In the data rows, the value 128 means zero.
Here is a table of points, one per row:
134 & 160 & 148 & 129 & 124 & 105 & 171 & 166 & 149 & 125 & 116 & 115 & 147 & 128 & 137 & 138 & 155 & 112 & 113 & 120 & 152 & 116 & 145 & 145 & 163 & 109 & 054 & 122 & 145 & 097 & 132 & 135 \\
149 & 128 & 148 & 121 & 180 & 141 & 128 & 126 & 163 & 126 & 111 & 150 & 135 & 145 & 141 & 147 & 155 & 113 & 175 & 117 & 126 & 108 & 102 & 116 & 145 & 120 & 134 & 142 & 133 & 120 & 115 & 153 \\
150 & 163 & 116 & 154 & 108 & 125 & 161 & 106 & 148 & 105 & 097 & 098 & 149 & 144 & 163 & 148 & 144 & 082 & 118 & 118 & 113 & 154 & 124 & 134 & 134 & 132 & 118 & 096 & 124 & 113 & 116 & 162 \\
147 & 127 & 103 & 118 & 142 & 140 & 118 & 091 & 150 & 094 & 126 & 132 & 073 & 123 & 138 & 118 & 147 & 101 & 111 & 142 & 125 & 169 & 122 & 123 & 128 & 132 & 115 & 103 & 151 & 101 & 144 & 131 \\
121 & 119 & 134 & 131 & 154 & 158 & 124 & 149 & 146 & 115 & 139 & 113 & 096 & 139 & 101 & 107 & 124 & 092 & 151 & 167 & 126 & 131 & 134 & 138 & 079 & 096 & 106 & 129 & 169 & 126 & 167 & 142 \\
150 & 162 & 133 & 114 & 125 & 141 & 123 & 119 & 144 & 072 & 114 & 141 & 121 & 133 & 079 & 142 & 126 & 105 & 133 & 104 & 104 & 099 & 123 & 106 & 095 & 142 & 118 & 081 & 183 & 087 & 173 & 149 \\
078 & 117 & 168 & 119 & 148 & 123 & 138 & 142 & 133 & 090 & 167 & 168 & 160 & 140 & 127 & 147 & 132 & 117 & 148 & 123 & 087 & 134 & 133 & 093 & 090 & 087 & 104 & 103 & 156 & 090 & 131 & 165 \\
146 & 118 & 165 & 144 & 159 & 102 & 121 & 128 & 078 & 141 & 137 & 170 & 116 & 152 & 143 & 106 & 140 & 111 & 121 & 144 & 133 & 116 & 140 & 108 & 139 & 112 & 150 & 107 & 126 & 130 & 108 & 129 \\
109 & 101 & 114 & 132 & 101 & 144 & 141 & 120 & 118 & 136 & 159 & 139 & 156 & 094 & 179 & 099 & 127 & 099 & 138 & 124 & 103 & 139 & 087 & 127 & 134 & 168 & 146 & 159 & 153 & 147 & 118 & 133 \\
074 & 125 & 132 & 157 & 086 & 170 & 168 & 112 & 087 & 129 & 137 & 150 & 101 & 076 & 141 & 113 & 098 & 119 & 163 & 136 & 157 & 137 & 111 & 152 & 110 & 147 & 144 & 155 & 104 & 157 & 105 & 131 \\
108 & 132 & 148 & 163 & 105 & 141 & 106 & 130 & 103 & 166 & 148 & 161 & 085 & 102 & 107 & 097 & 130 & 128 & 141 & 140 & 118 & 141 & 120 & 069 & 120 & 138 & 141 & 127 & 094 & 105 & 080 & 130 \\
108 & 087 & 169 & 120 & 124 & 110 & 144 & 136 & 079 & 160 & 128 & 137 & 086 & 108 & 158 & 106 & 129 & 163 & 113 & 080 & 126 & 126 & 143 & 127 & 119 & 119 & 158 & 115 & 117 & 108 & 125 & 122 \\
157 & 078 & 130 & 115 & 114 & 107 & 087 & 153 & 122 & 109 & 114 & 138 & 147 & 159 & 163 & 066 & 076 & 134 & 164 & 117 & 123 & 060 & 151 & 121 & 135 & 093 & 145 & 116 & 087 & 129 & 127 & 145 \\
137 & 125 & 091 & 128 & 085 & 140 & 122 & 122 & 103 & 150 & 109 & 126 & 150 & 137 & 124 & 112 & 134 & 183 & 142 & 082 & 118 & 118 & 112 & 164 & 133 & 119 & 136 & 102 & 135 & 182 & 117 & 081 \\
128 & 139 & 138 & 145 & 087 & 135 & 132 & 120 & 107 & 159 & 162 & 138 & 114 & 150 & 106 & 138 & 085 & 130 & 125 & 106 & 103 & 139 & 117 & 131 & 160 & 165 & 131 & 158 & 131 & 142 & 124 & 134 \\
122 & 114 & 119 & 132 & 124 & 151 & 156 & 125 & 097 & 125 & 114 & 115 & 173 & 112 & 111 & 114 & 128 & 152 & 110 & 129 & 119 & 153 & 109 & 152 & 161 & 168 & 121 & 150 & 151 & 116 & 127 & 129 \\
133 & 139 & 143 & 124 & 154 & 117 & 130 & 143 & 159 & 139 & 098 & 152 & 146 & 150 & 082 & 131 & 137 & 117 & 140 & 139 & 139 & 142 & 165 & 132 & 100 & 173 & 133 & 141 & 138 & 129 & 142 & 105 \\
136 & 122 & 105 & 102 & 148 & 128 & 160 & 128 & 120 & 152 & 130 & 137 & 136 & 128 & 132 & 147 & 136 & 141 & 088 & 127 & 106 & 111 & 164 & 097 & 135 & 158 & 136 & 155 & 138 & 158 & 137 & 133 \\
139 & 127 & 127 & 181 & 123 & 090 & 154 & 156 & 148 & 123 & 113 & 076 & 153 & 141 & 148 & 149 & 158 & 164 & 106 & 115 & 145 & 079 & 140 & 135 & 155 & 111 & 115 & 105 & 096 & 124 & 149 & 136 \\
171 & 138 & 162 & 139 & 128 & 116 & 142 & 153 & 144 & 094 & 106 & 080 & 156 & 145 & 139 & 166 & 164 & 133 & 088 & 143 & 130 & 134 & 116 & 128 & 147 & 120 & 124 & 127 & 106 & 155 & 105 & 137 \\
129 & 112 & 126 & 122 & 121 & 129 & 130 & 168 & 163 & 136 & 141 & 140 & 130 & 132 & 097 & 161 & 144 & 139 & 095 & 135 & 141 & 110 & 141 & 179 & 151 & 131 & 106 & 136 & 089 & 129 & 160 & 129 \\
134 & 160 & 130 & 180 & 116 & 138 & 128 & 084 & 138 & 107 & 097 & 122 & 110 & 067 & 136 & 169 & 132 & 129 & 077 & 154 & 141 & 120 & 180 & 150 & 141 & 108 & 106 & 144 & 105 & 142 & 099 & 132 \\
109 & 188 & 100 & 114 & 162 & 143 & 087 & 122 & 123 & 140 & 096 & 094 & 097 & 114 & 125 & 134 & 124 & 126 & 123 & 162 & 147 & 154 & 100 & 163 & 143 & 100 & 117 & 123 & 131 & 136 & 164 & 112 \\
104 & 095 & 104 & 112 & 163 & 148 & 071 & 086 & 100 & 152 & 105 & 129 & 111 & 162 & 148 & 131 & 101 & 136 & 115 & 151 & 207 & 166 & 054 & 084 & 123 & 151 & 112 & 178 & 133 & 152 & 098 & 113 \\
112 & 113 & 086 & 112 & 126 & 140 & 092 & 155 & 159 & 104 & 203 & 104 & 113 & 092 & 106 & 124 & 134 & 122 & 132 & 115 & 145 & 144 & 128 & 146 & 125 & 126 & 165 & 150 & 135 & 121 & 123 & 131 \\
155 & 124 & 122 & 111 & 120 & 078 & 129 & 103 & 145 & 134 & 149 & 132 & 151 & 155 & 112 & 108 & 117 & 155 & 156 & 138 & 111 & 142 & 135 & 107 & 088 & 115 & 169 & 146 & 113 & 121 & 151 & 113 \\
117 & 145 & 098 & 039 & 129 & 094 & 091 & 114 & 129 & 172 & 140 & 098 & 144 & 130 & 113 & 137 & 078 & 153 & 168 & 128 & 112 & 114 & 158 & 128 & 103 & 114 & 155 & 087 & 113 & 141 & 122 & 045 \\
There is one direction along which these points spread out most. For each point below, how far along it does it lie, from 0 to 99? The average is 50, and the first point in the table lies past the average. One standard deviation of the points above along it is 16.
146 & 118 & 165 & 144 & 159 & 102 & 121 & 128 & 078 & 141 & 137 & 170 & 116 & 152 & 143 & 106 & 140 & 111 & 121 & 144 & 133 & 116 & 140 & 108 & 139 & 112 & 150 & 107 & 126 & 130 & 108 & 129 \\ 45
155 & 124 & 122 & 111 & 120 & 078 & 129 & 103 & 145 & 134 & 149 & 132 & 151 & 155 & 112 & 108 & 117 & 155 & 156 & 138 & 111 & 142 & 135 & 107 & 088 & 115 & 169 & 146 & 113 & 121 & 151 & 113 \\ 41
150 & 163 & 116 & 154 & 108 & 125 & 161 & 106 & 148 & 105 & 097 & 098 & 149 & 144 & 163 & 148 & 144 & 082 & 118 & 118 & 113 & 154 & 124 & 134 & 134 & 132 & 118 & 096 & 124 & 113 & 116 & 162 \\ 72
104 & 095 & 104 & 112 & 163 & 148 & 071 & 086 & 100 & 152 & 105 & 129 & 111 & 162 & 148 & 131 & 101 & 136 & 115 & 151 & 207 & 166 & 054 & 084 & 123 & 151 & 112 & 178 & 133 & 152 & 098 & 113 \\ 21
133 & 139 & 143 & 124 & 154 & 117 & 130 & 143 & 159 & 139 & 098 & 152 & 146 & 150 & 082 & 131 & 137 & 117 & 140 & 139 & 139 & 142 & 165 & 132 & 100 & 173 & 133 & 141 & 138 & 129 & 142 & 105 \\ 55
121 & 119 & 134 & 131 & 154 & 158 & 124 & 149 & 146 & 115 & 139 & 113 & 096 & 139 & 101 & 107 & 124 & 092 & 151 & 167 & 126 & 131 & 134 & 138 & 079 & 096 & 106 & 129 & 169 & 126 & 167 & 142 \\ 56
129 & 112 & 126 & 122 & 121 & 129 & 130 & 168 & 163 & 136 & 141 & 140 & 130 & 132 & 097 & 161 & 144 & 139 & 095 & 135 & 141 & 110 & 141 & 179 & 151 & 131 & 106 & 136 & 089 & 129 & 160 & 129 \\ 64
109 & 188 & 100 & 114 & 162 & 143 & 087 & 122 & 123 & 140 & 096 & 094 & 097 & 114 & 125 & 134 & 124 & 126 & 123 & 162 & 147 & 154 & 100 & 163 & 143 & 100 & 117 & 123 & 131 & 136 & 164 & 112 \\ 52
137 & 125 & 091 & 128 & 085 & 140 & 122 & 122 & 103 & 150 & 109 & 126 & 150 & 137 & 124 & 112 & 134 & 183 & 142 & 082 & 118 & 118 & 112 & 164 & 133 & 119 & 136 & 102 & 135 & 182 & 117 & 081 \\ 37
147 & 127 & 103 & 118 & 142 & 140 & 118 & 091 & 150 & 094 & 126 & 132 & 073 & 123 & 138 & 118 & 147 & 101 & 111 & 142 & 125 & 169 & 122 & 123 & 128 & 132 & 115 & 103 & 151 & 101 & 144 & 131 \\ 56
